Turns, then the turns between two rows, first turn first; the first pair answered
S (before -> after):
[ 4.15 -3.16 -0.46 -1.15  2.51 -2.64 -1.35 -2.81 -0.71  0.74  3.75  2.49
 -5.52 -0.88 -2.62  3.31] -> [-1.58 -3.13  1.96  0.93  3.80  3.64 -3.62 -0.96  2.71 -2.10  1.84  2.72
 -3.82 -4.37 -2.57  1.51]
[-4.30 -3.45  3.26 -1.85 -2.51  1.37  1.70  1.23  1.43 -0.57  4.06  0.62
  4.01 -1.57 -4.06 -0.97] -> [-1.63 -3.35  2.21 -3.20 -3.67 -2.01  2.96  0.89 -1.02  0.91  4.89 -0.12
  3.38  0.50 -3.96 -0.80]
[ 2.21  0.93  1.93 -2.75 -2.93  0.78 -0.45  2.13 -1.48  2.06  1.36 -0.05
 -0.05  1.53  1.49 -0.10] -> [ 3.12  0.80  0.96 -2.28 -1.91  1.35 -1.24 -0.14 -0.10  2.22  1.63  1.77
 -0.81  1.08  1.18  2.52]
Z (before -> after):
[-4.02  3.09 -2.02  2.93 -0.56  5.29 -1.09 -1.37  4.54 -2.91 -1.44  2.35
 -0.38 -1.04 -0.02 -0.65] -> [-5.47  0.42  1.43  3.37 -1.33  5.20 -1.70  1.09  3.83 -1.58  0.17  1.32
  0.28 -0.83 -2.64 -1.83]
[-0.28  2.35 -1.61 -0.81 -1.02 -1.23  0.00 -0.86  0.95  0.12  1.06  0.94
 -2.24  1.26 -0.46 -1.86] -> [-1.17  1.19 -0.13 -0.43 -1.32 -1.06  0.01  0.17  0.61  0.56  1.71  0.74
 -2.05  1.23 -1.54 -2.42]
[-0.50  2.54 -1.05  0.66  0.62 -3.82  2.29 -1.73 -0.76  0.85  3.25  4.09
 -0.24  1.26  2.10  2.19] -> [-2.46  1.69  0.73  1.24 -0.16 -3.75  2.86 -0.96 -0.67  0.69  3.93  3.90
 -0.33  1.00  1.05  0.92]
[ 5.86  0.25 -0.24  0.68  0.92 -1.87 -1.04 -2.71  1.38  1.81  0.08  0.93
 -2.22  0.72 -1.80  4.01] -> [ 3.52  3.34 -1.46  0.94  0.15 -1.56  1.47 -4.32  2.55 -0.49 -0.18  2.24
 -3.40 -0.26 -0.37  2.68]
C (before -> after):
[ 2.17 -1.19  0.76  0.79  1.26  2.27 -2.49  1.41 -0.59  0.74 -1.48  1.25
  1.48 -0.64 -2.06  1.03] -> [-0.14  0.56  1.13  1.05  0.50  3.25 -1.28  2.33 -0.35 -1.01 -2.16  0.53
  1.79 -1.46 -1.05 -1.46]
[ 5.36 -0.50 -2.43 -2.52  1.04  3.08 -4.71  0.76  2.47 -1.76 -3.14 -1.28
  0.27 -0.88  0.99  3.25] -> [ 1.84 -4.00  2.70 -1.24 -0.04  3.62 -5.20  3.96  2.33 -0.75 -0.82 -2.17
  1.11 -1.13 -2.82  0.99]
[ 1.02  1.57 -1.57 -0.32 -0.67 -1.02  2.54 -2.35 -0.11 -1.74  1.12  2.50
 -1.96  0.58  0.63  1.49] -> [ 0.23 -1.87  1.48  0.30 -0.88 -1.13  1.53 -0.82 -0.40  0.07  3.24  2.03
 -1.69  0.97 -2.40  1.74]
[ 4.29 -0.49 -2.61 -0.05  1.10 -0.24 -3.38 -0.65 -1.54  0.96 -1.15 -1.72
  1.10  0.24  0.49  3.80] -> [-1.09 -2.59  2.52  1.20 -0.45  0.94 -2.92  3.27 -1.49  0.59  0.61 -3.25
  2.10 -0.61 -2.45 -0.41]
A (before -> after):
[-1.22  1.23 -1.56 -1.20  2.45  0.54  1.99  2.56 -1.70 -4.77 -4.33  0.10
  0.10 -0.72  1.16 -3.46] -> [-1.71 -1.09  1.08 -0.90  2.25  0.58  0.78  4.57 -2.27 -3.44 -3.30 -0.95
  0.90 -0.48 -0.90 -4.18]
[ 2.46  2.03 -0.69 -1.91 -2.62 -4.00  1.64  2.68 -4.34  0.81 -0.82 -4.41
  1.35  2.59  2.00 -4.23] -> [ 2.65  0.56  0.33 -1.87 -2.61 -4.21  1.13  3.17 -4.59  1.81 -0.16 -4.40
  1.45  3.02  0.86 -3.87]
[ 0.12  1.29 -4.64 -3.15 -0.66 -1.59 -1.69 -0.32 -2.14 -2.93 -3.46 -1.03
 -0.71  1.96  0.26 -1.08] -> [-0.93  0.92 -3.25 -3.18 -0.98 -1.09 -2.14  1.25 -2.45 -2.98 -3.67 -2.11
  0.00  1.73  0.05 -2.48]
[ 3.19  0.85 -4.11  2.34  1.02 -3.58 -2.38 -2.96  3.02  0.22  3.83 -2.09
 -1.37  2.94  0.99 -0.84] -> [ 2.27  2.70 -4.81  2.25  0.76 -2.81 -2.03 -2.52  3.13 -1.20  2.53 -2.40
 -1.10  2.42  2.26 -2.16]

Each pair is two turns apart.
[ 1.09  1.68 -3.59 -0.18  1.31 -1.43  0.38 -3.02  0.93 -2.00 -2.01 -1.38
  2.23  0.09  3.23  0.80] -> [ 3.03 -2.50 -1.32 -0.06  2.03 -2.03 -2.35 -1.77  0.03  1.18 -0.46 -1.91
  2.97  1.09  0.50  2.83]  A C
[ 1.48  3.33 -2.00 -1.64 -1.12 -3.48  3.13 -1.85 -1.94 -1.07  0.90  0.33
 -0.59  2.97  1.53  0.69] -> [ 1.17  1.26 -0.42 -1.35 -1.42 -4.30  3.00 -1.68 -2.07  0.24  2.81  0.89
 -1.03  3.33 -0.58  1.29]  Z C
[ 0.06  3.41 -1.78  0.77 -0.89  3.76 -1.58  3.32  0.26 -0.33 -3.20 -1.22
  3.35 -0.71  1.45 -0.90] -> [ 4.20  0.56 -1.40 -0.51 -1.75 -0.62 -1.47  3.32 -2.49  3.34 -0.85 -1.77
  2.76  2.10 -0.65  0.90]  S C
[-1.56  1.26 -1.68  1.98  1.04  2.46  0.97 -5.54  5.66 -2.51 -0.26  5.15
 -1.71 -2.93  0.49  3.70] -> [-5.69 -0.27  2.17  3.02 -0.10  3.43  1.29 -2.70  5.69 -2.64  0.89  4.13
 -0.99 -3.61 -1.52  0.71]  C C
[ 4.89 -2.68  0.45 -1.31  0.52 -1.41 -0.27 -0.32 -2.41  1.92  2.49  1.41
 -1.51  0.60 -0.75  2.11] -> [-2.34 -1.20  2.63  1.11  0.95  4.62 -0.62  1.11  1.26 -1.89  0.82  2.02
 -0.40 -3.16 -0.42 -1.02]  S C
[-1.58 -3.23  1.69  0.85 -2.89  0.97  1.08 -0.65  1.46 -1.76  3.71 -0.82
 -0.92  2.38 -3.15  1.26] -> [ 2.00 -0.63 -2.72 -0.26 -2.02  0.32  1.32 -3.48  1.66 -2.48  1.84  0.09
 -1.69  2.89 -0.25  3.79]  C C
[ 0.01  1.69 -0.75 -0.38 -2.24 -3.47  1.74  2.35 -4.56  1.06  1.23 -1.47
  0.44  2.88  1.48 -3.89] -> [ 1.36 -0.38 -0.14 -0.43 -1.82 -4.12  0.67  1.98 -4.90  2.51  2.27 -1.08
  0.49  3.56  0.21 -2.17]  C C
[-4.52  0.28 -0.06  0.69  2.65  1.14  8.64 -3.07 -1.39  1.30  1.04  3.93
 -2.89 -3.76  2.48 -1.36] -> [-5.37 -1.24  1.01  1.87  4.42  4.46  5.64 -2.44  0.29  1.04  0.14  4.21
 -1.78 -5.22  1.89 -0.17]  C S
[ 2.79 -1.07 -0.53  2.35  3.73  4.04 -4.22 -4.30  2.97 -1.74  0.23  4.98
 -0.35 -4.48 -1.66  8.37] -> [-4.05 -1.89  7.82  1.32 -2.17  0.34 -0.04  6.52 -3.17 -1.58  2.10 -3.15
  2.67 -2.51 -3.83 -5.11]  C S
[ 0.34 -0.84  1.64  0.71 -1.06 -0.33  1.29 -2.44  0.49  2.56  3.63  0.49
 -1.86  0.96 -1.30  2.72] -> [-3.24  0.59  2.73  1.19 -1.90  0.72  2.72 -0.94  0.78  0.67  3.15 -0.34
 -1.50 -0.01 -0.71 -0.49]  C A
[ 4.63 -3.21  0.06 -1.11  2.84  3.99 -7.63  0.03 -2.69  3.26 -3.27 -0.80
 -1.09  1.70  2.08  2.88] -> [-1.79 -4.83  5.37  0.28  1.10  5.49 -6.50  3.65 -2.31  2.30 -1.52 -1.81
 -0.28  0.38 -0.73 -1.71]  A C
[ 2.61 -1.11  0.31 -1.13  0.13 -1.78 -0.53 -1.73 -3.44  2.66  1.63  2.01
  1.09  1.88 -0.10  0.13] -> [ 1.80  2.36 -2.08 -1.30 -0.05 -0.92  0.98 -2.76 -2.76  0.27 -0.24  2.11
  0.80  1.15  2.50 -1.00]  Z A
[-3.59 -0.01 -0.09  1.47  0.79  2.97 -4.07  0.31 -0.77 -0.42 -0.16  0.34
  2.05 -0.14 -1.27 -1.90] -> [-1.82 -1.87 -0.03  1.24  1.12  1.67 -4.45 -1.20 -0.79  1.23  1.43  1.71
  0.98  0.63 -2.79  0.80]  A A
[-1.24 -2.42 -0.71 -0.94 -2.40  3.29  0.97 -0.29  0.68 -2.26 -0.87 -1.96
 -0.29  0.27 -0.37 -2.21] -> [ 0.39 -4.54 -0.01 -0.98 -1.89  2.54 -0.23 -0.03  0.35 -0.58  0.05 -1.82
 -0.19  0.88 -1.69 -0.75]  Z A
[ 1.94 -0.97 -2.73  1.44  2.60  1.68 -2.77  0.39 -0.10 -3.71 -1.35 -2.63
 -0.78  1.37  3.39  1.99] -> [-3.61  0.19 -0.49  2.63  0.68  2.03  0.48  1.00  0.75 -5.70  0.25 -1.95
 -1.64  0.06  2.46 -1.50]  Z Z
[-4.12 -0.41  2.95  0.94 -2.81 -0.45  3.78 -2.15  1.05  1.14  4.65  2.80
 -2.34 -1.10 -2.28 -0.30] -> [ 3.10 -3.92  1.83 -0.23 -0.03 -1.09 -1.60 -1.26 -0.75  5.03  3.28  1.11
 -0.80  0.89 -2.55  4.41]  Z Z
[ 5.85  2.21 -6.05 -3.44  0.32 -4.10  1.95 -4.74 -1.79 -0.41 -0.52  1.17
 -1.33  1.39  2.17  3.45] -> [-0.13  5.22 -3.70 -3.15 -0.77 -0.50  2.02  1.21 -2.32 -4.16 -4.10 -3.43
  1.94 -0.56  4.93 -4.57]  A A
[ 1.18 -1.91 -0.70  1.25  2.03 -0.29 -0.73  1.25  0.07  1.49  0.43  0.42
  1.22  0.88 -0.85  1.51] -> [-0.05  1.16 -2.62  1.13  1.67 -0.05  1.54 -0.65  1.05 -0.75 -0.12  1.52
  0.11  0.00  0.99  0.90]  Z Z
[-1.94  0.98  0.31 -1.57 -2.14 -1.96  4.54  0.68 -0.10 -1.21  0.86 -0.40
 -1.67 -0.06  1.79 -5.05] -> [-1.60 -2.22  2.59 -1.38 -2.13 -2.62  3.28  1.89 -0.72  0.78  2.53 -0.51
 -1.35  0.64 -0.67 -4.10]  A A
[ 4.33  0.65 -4.47  2.39 -1.76 -4.91 -0.20 -7.36 -0.16  2.91  1.74  6.19
 -1.59  0.62  1.90  6.16] -> [ 2.26 -6.87  3.46  3.61 -1.80 -3.46 -4.74 -0.52 -1.45  6.43  3.96  2.89
  1.51  0.97 -3.82  4.30]  C Z
[-4.51 -0.87 -0.79  0.95 -0.09  3.18 -0.16 -1.19  2.23 -1.64 -2.45 -0.14
  0.09 -4.16 -0.72 -2.74] -> [-0.64 -2.56  0.31 -1.27 -1.78 -1.63  0.06  2.15 -2.58  1.51 -1.66 -3.98
  0.98 -0.56 -1.49 -4.77]  S Z
[-0.78  3.52  1.12 -0.73 -1.83 -0.56  1.55  0.88  0.77 -0.04  1.21  0.82
 -0.80  0.70  1.15 -2.20] -> [ 0.54  2.53  0.01  0.17  0.26  1.58 -0.70 -1.31  2.84  0.17  0.75  2.78
 -1.09 -0.31  0.91  1.44]  C S
[ 2.51 -2.04 -0.21 -1.19  1.69  1.24 -6.50  2.71 -3.16  0.74 -3.79 -7.00
  3.33 -0.77  4.52  0.35] -> [ 0.87  0.32 -0.99 -1.15  1.20  2.06 -5.23  2.33 -2.56 -1.08 -4.69 -7.02
  3.18 -1.65  6.15 -1.19]  Z A
[-8.12 -1.28  5.49  2.64 -2.16  2.18  0.65  2.15  0.03 -0.25  2.45  0.03
  0.34 -2.34 -3.32 -3.04] -> [ 0.82 -5.95  3.82  1.55  0.58  0.00 -4.39  0.49 -1.30  4.91  2.91  0.51
  0.65  0.39 -5.05  4.27]  A Z
[-0.53  1.25 -1.79  0.43  3.43  3.45 -2.69 -0.89  3.61 -3.32 -2.39 -0.04
  1.49 -4.03  2.36  1.32] -> [ 1.82 -0.38 -2.22  0.17  3.97  1.97 -2.99 -2.70  3.54 -1.46 -0.84  1.38
  0.56 -3.25  1.11  4.52]  Z C
[-4.14  0.05  2.62  0.69  0.66  4.42 -1.65  3.20  1.08 -1.28 -2.66 -1.15
  1.38 -2.42  0.10 -1.94] -> [-0.99 -4.51  3.72  0.76  1.21  2.14 -2.79  1.56  0.86  2.56  0.88  0.91
  0.11 -0.95 -3.61  2.60]  A A
[-1.55  1.10 -1.93  0.57  0.88  0.38  0.00 -2.17  0.55 -0.53 -0.39  2.40
 -0.37  0.25 -0.87  2.74] -> [-2.55  0.79 -1.01  0.76  0.41  0.22  0.62 -1.78  0.66 -0.52  0.21  2.50
 -0.68  0.02 -1.45  2.13]  Z C
[-0.73  1.95  0.13 -2.76 -1.99 -3.07  2.02  3.12 -2.89 -0.86 -0.99 -3.28
  1.70  1.09  2.07 -4.38] -> [ 4.25 -1.18 -1.82 -2.79 -0.35 -5.10  0.77 -1.75 -1.97  2.51  1.77  0.63
 -0.66  2.43 -0.23  3.07]  A S
[-2.96  1.55  0.54 -0.46 -0.42  2.75 -0.14  1.64  0.90 -2.15 -1.01 -0.53
  0.80 -1.03  1.60 -2.53] -> [ 2.96  0.51 -1.41 -2.42 -1.23 -2.44  0.56  0.34 -2.29  1.05  0.33 -1.19
 -0.31  2.21  1.38 -0.19]  S C
[ 1.24  2.27 -0.14 -1.57  0.52 -2.00  2.35  0.14 -1.29 -4.64 -3.22 -1.30
  0.94  1.87  0.83 -2.27] -> [ 0.72 -0.95  3.03 -1.19  0.41 -2.17  0.90  2.56 -2.02 -2.72 -1.76 -2.45
  1.81  2.27 -2.02 -2.71]  A A
[ 3.85 -1.68 -2.76  1.35  0.83 -0.96 -1.61  4.12 -4.89  4.37 -3.91 -2.60
  2.66  0.48  0.59 -2.04] -> [-1.22 -4.16  1.72  3.31  0.42  1.16 -1.59  5.54 -3.17  4.10 -1.72 -1.60
  2.70 -1.20 -3.01 -3.32]  S C
[ 4.40  1.04 -3.79  0.92  1.19 -1.51  0.65 -4.19  1.00  0.92  1.23  3.11
 -2.08 -0.08  0.01  3.86] -> [ 0.43 -0.44 -1.17  3.01  2.78  3.94 -2.39 -2.14  3.62 -0.65 -0.16  3.16
 -0.36 -2.75 -0.98  3.28]  S C
[ 3.42  4.19 -1.53 -2.42 -2.70 -2.05  1.96 -3.16 -0.33 -1.25 -4.10  0.17
 -1.72  4.92  0.95 -2.31] -> [ 5.61  0.44 -0.19 -2.12 -1.89 -2.93  0.16 -3.72 -0.46  1.79 -2.11  1.17
 -2.16  5.84 -1.95  0.95]  C Z
[ 2.09  0.12  1.07 -0.60  1.34  0.52 -2.99  0.15  1.75 -0.35 -1.79  1.15
  3.12 -0.37  2.14  3.64] -> [ 1.01 -1.63  2.76 -0.02  0.96  0.01 -2.63 -0.04  2.01  0.56  0.18  2.23
  2.42 -0.41 -0.11  4.19]  Z C
[-3.48  2.79 -0.17 -0.52 -0.51  0.36  2.13  0.18  0.02 -2.14 -0.58 -2.60
 -1.06 -1.62 -2.00 -2.42] -> [ 0.68  3.87 -3.59 -1.54  0.67 -0.74  1.48 -2.12 -0.40 -1.61 -1.64 -1.94
 -1.56 -0.82 -0.34  0.37]  A C
[-0.24 -0.95  1.14  1.90 -0.38  0.04 -3.79  4.98 -5.80  1.87  0.00 -5.08
  2.09  0.46 -0.41 -1.96] -> [ 4.26  2.85 -5.00  0.64  0.29 -1.88 -2.25 -0.36 -5.57  1.06 -1.44 -2.72
 -0.02  1.21  3.13  1.68]  C S
[-2.65  1.64 -0.59 -0.26 -1.85  1.61  2.36  1.03  0.96 -2.47 -1.11 -0.72
  0.31 -1.70  0.32 -2.98] -> [-1.28 -3.07  2.41 -0.12 -1.61  0.36  0.12  2.50 -0.05  0.98  1.24 -1.02
  0.78 -0.33 -3.47 -1.16]  Z A
[-3.80  0.62  2.30  1.78 -0.37  1.91  0.69 -0.97  3.09 -0.04  1.10  3.55
  0.43 -3.33 -2.22 -0.24] -> [-2.20 -1.47  4.57  0.57 -1.37 -0.50 -0.22  2.92 -0.31  2.24  1.58 -0.15
  2.05 -1.23 -3.48 -2.39]  Z S
[ 3.11  1.42 -1.70 -1.29  0.11 -0.87 -1.19  0.34 -1.32  0.11 -2.96 -2.23
  1.04  0.64  2.70 -0.18] -> [-0.16  3.38 -2.32 -0.22 -0.19  0.50  0.79 -1.80  0.96 -2.10 -2.58  0.24
 -0.52 -1.12  3.13 -0.45]  S Z
[ 3.03 -4.43  2.73  0.18 -2.02 -5.87  1.33 -0.77 -2.88  5.18  5.67  0.59
 -3.09  3.81 -5.77  2.13] -> [ 5.67  1.77 -4.36 -0.72 -1.00 -5.89  3.35 -6.05 -1.46  2.15  2.62  2.90
 -4.81  3.26 -0.35  4.16]  Z Z
[-2.39 -0.72  2.62  2.10 -1.47  6.78 -4.19  3.49 -0.47 -1.20 -2.48  4.10
  2.71 -4.06 -0.81  0.35] -> [ 1.82 -3.16  4.03 -0.27 -4.26 -0.61 -2.16  5.66 -6.08  2.99  0.54  1.12
  2.28  0.50 -2.77 -1.17]  S A
[ 2.87 -2.02 -1.78 -1.03 -0.20 -1.35  0.04 -0.79 -1.64  2.64  0.94  1.82
 -1.31 -0.04 -0.93  3.59] -> [ 0.81 -3.82  1.63 -0.61 -0.44  0.02 -1.32  2.98 -2.28  2.89  0.72 -0.49
  0.34 -0.23 -2.11  1.08]  C Z
[-0.04 -1.49 -0.03  0.63  2.90  1.31 -2.29 -0.89  0.95  0.15 -0.93  0.70
  0.30 -0.44 -0.40  2.01] -> [-1.24 -1.42  0.75  0.80  2.63  1.99 -2.34  0.24  0.78 -0.21 -1.25  0.01
  0.90 -0.97 -0.43  0.74]  C Z
[-2.54  3.81  2.56 -0.33 -0.85  1.85 -4.25  3.24  1.05 -3.41 -3.28 -4.90
  2.29 -2.77  2.17 -3.63] -> [ 0.48  7.19 -3.06 -1.11 -0.35  0.12 -1.69 -3.07  2.36 -4.22 -3.54 -1.33
 -0.72 -2.50  4.60  0.25]  C Z
[ 2.48 -3.67 -1.73 -2.63  1.83 -4.08 -2.26  1.55  0.61  3.91  0.86  3.99
 -1.09 -0.11 -0.35 -0.28] -> [ 1.98  0.61 -4.91 -2.97  2.01 -3.23 -0.71  0.04  1.34  1.18 -1.46  4.21
 -1.44 -0.93  3.24 -1.45]  A A
[ 0.71  1.13 -0.01 -1.38 -1.26 -3.39  1.95  0.44 -2.47  0.43  1.42 -0.28
  0.39  2.50  0.67 -1.04] -> [-0.92  1.26 -0.71  0.08 -0.20 -1.45  2.06 -2.98  0.64 -0.60  2.10  3.27
 -1.22  0.70  0.18  1.58]  S Z
[-0.58  1.85 -1.59 -0.43  0.73  1.65  0.30 -2.08  2.57 -1.94 -0.79  1.39
  0.25 -0.89  1.92  0.46] -> [ 1.03 -0.10 -1.19 -0.41  1.39  0.99 -0.82 -2.70  2.59 -0.25  0.39  2.01
 -0.09 -0.42  0.48  2.75]  C A
[ 5.59 -0.66 -1.52 -1.30  0.90 -1.65 -2.16  0.24 -2.12  2.46 -0.28 -1.41
  0.27  2.18  0.81  1.93] -> [ 4.51  2.26 -3.19 -1.54  0.84 -0.65 -0.99 -0.03 -1.79  0.20 -2.10 -1.76
  0.55  1.36  3.29  0.35]  A A
[-3.72  1.55  0.15  2.19  3.75  4.18 -0.89  0.87  1.62 -2.40 -2.64 -1.15
  1.38 -3.23  1.89 -2.09] -> [-0.29  0.11  1.42 -0.29  0.94 -2.38  1.07  3.94 -4.01  1.12 -0.56 -4.62
  1.47  0.83  0.74 -4.85]  Z S
[-4.70  2.27  5.17  2.62 -3.27 -1.09  5.92 -0.72 -1.38 -2.42  3.27  2.76
 -1.51 -0.67 -3.48 -3.57] -> [-1.94  0.88  4.66  2.05 -3.11 -3.25  5.88 -2.50 -2.06 -0.53  4.91  3.92
 -2.54  0.70 -4.59 -1.02]  A S
[-1.48 -2.46  1.74  0.96  2.04  1.76 -1.55  0.13  2.01  0.31  0.94  2.09
 -0.42 -0.94 -3.01  2.55] -> [-1.39 -3.17  3.09  0.39  0.94 -0.18 -1.02  1.66  0.34  1.49  1.89  0.81
 -0.21  0.24 -3.85  1.08]  S A
[ 0.27 -1.22  0.30 -0.90 -3.58 -2.66 -0.85  0.05  1.10  2.58 -1.53  0.85
 -1.25 -1.97 -1.33  2.22] -> [-0.62  0.34 -0.71 -0.89 -3.93 -2.54  0.42 -0.81  1.58  1.44 -1.82  1.43
 -1.81 -2.43 -0.39  1.83]  A Z
[ 0.71  0.68  0.52 -1.00 -0.39 -1.28 -0.58  3.40 -2.78  0.31 -0.87 -2.77
  1.54  0.81  1.39 -3.92] -> [ 4.41  0.78 -3.15 -0.96  2.04 -0.72 -1.98 -1.40 -0.67  0.64 -1.16  0.65
  0.02  0.52  2.04  2.04]  C S
[ 3.20 -0.26 -1.95 -1.25 -0.54 -2.77  0.83 -1.65 -1.83  2.16  1.67 -0.05
 -2.05  2.17 -0.62  1.68] -> [ 0.42 -2.47  1.37 -0.41 -1.12 -2.14  0.50  0.49 -1.89  2.50  3.18 -0.73
 -1.44  1.82 -2.97  0.00]  A C
[ 3.61 -2.94 -0.18 -0.54 -0.94 -4.05  1.39 -4.06  0.34  3.80  4.87  3.12
 -2.69  1.37 -3.29  4.61] -> [-4.73 -2.31  4.57  0.94 -3.30 -1.81  3.80 -0.22  0.96  1.24  5.88  1.69
 -1.92 -0.80 -4.62 -2.04]  Z C
[-2.72  1.90 -2.35  0.43  3.45  4.56  0.12 -1.86  2.41 -4.57 -1.19  3.66
 -3.13  0.07  1.97  2.02] -> [-0.99  1.08 -2.89  0.15  3.54  3.38  0.06 -2.98  2.20 -3.57 -0.29  4.52
 -3.79  0.97  1.28  3.74]  Z C
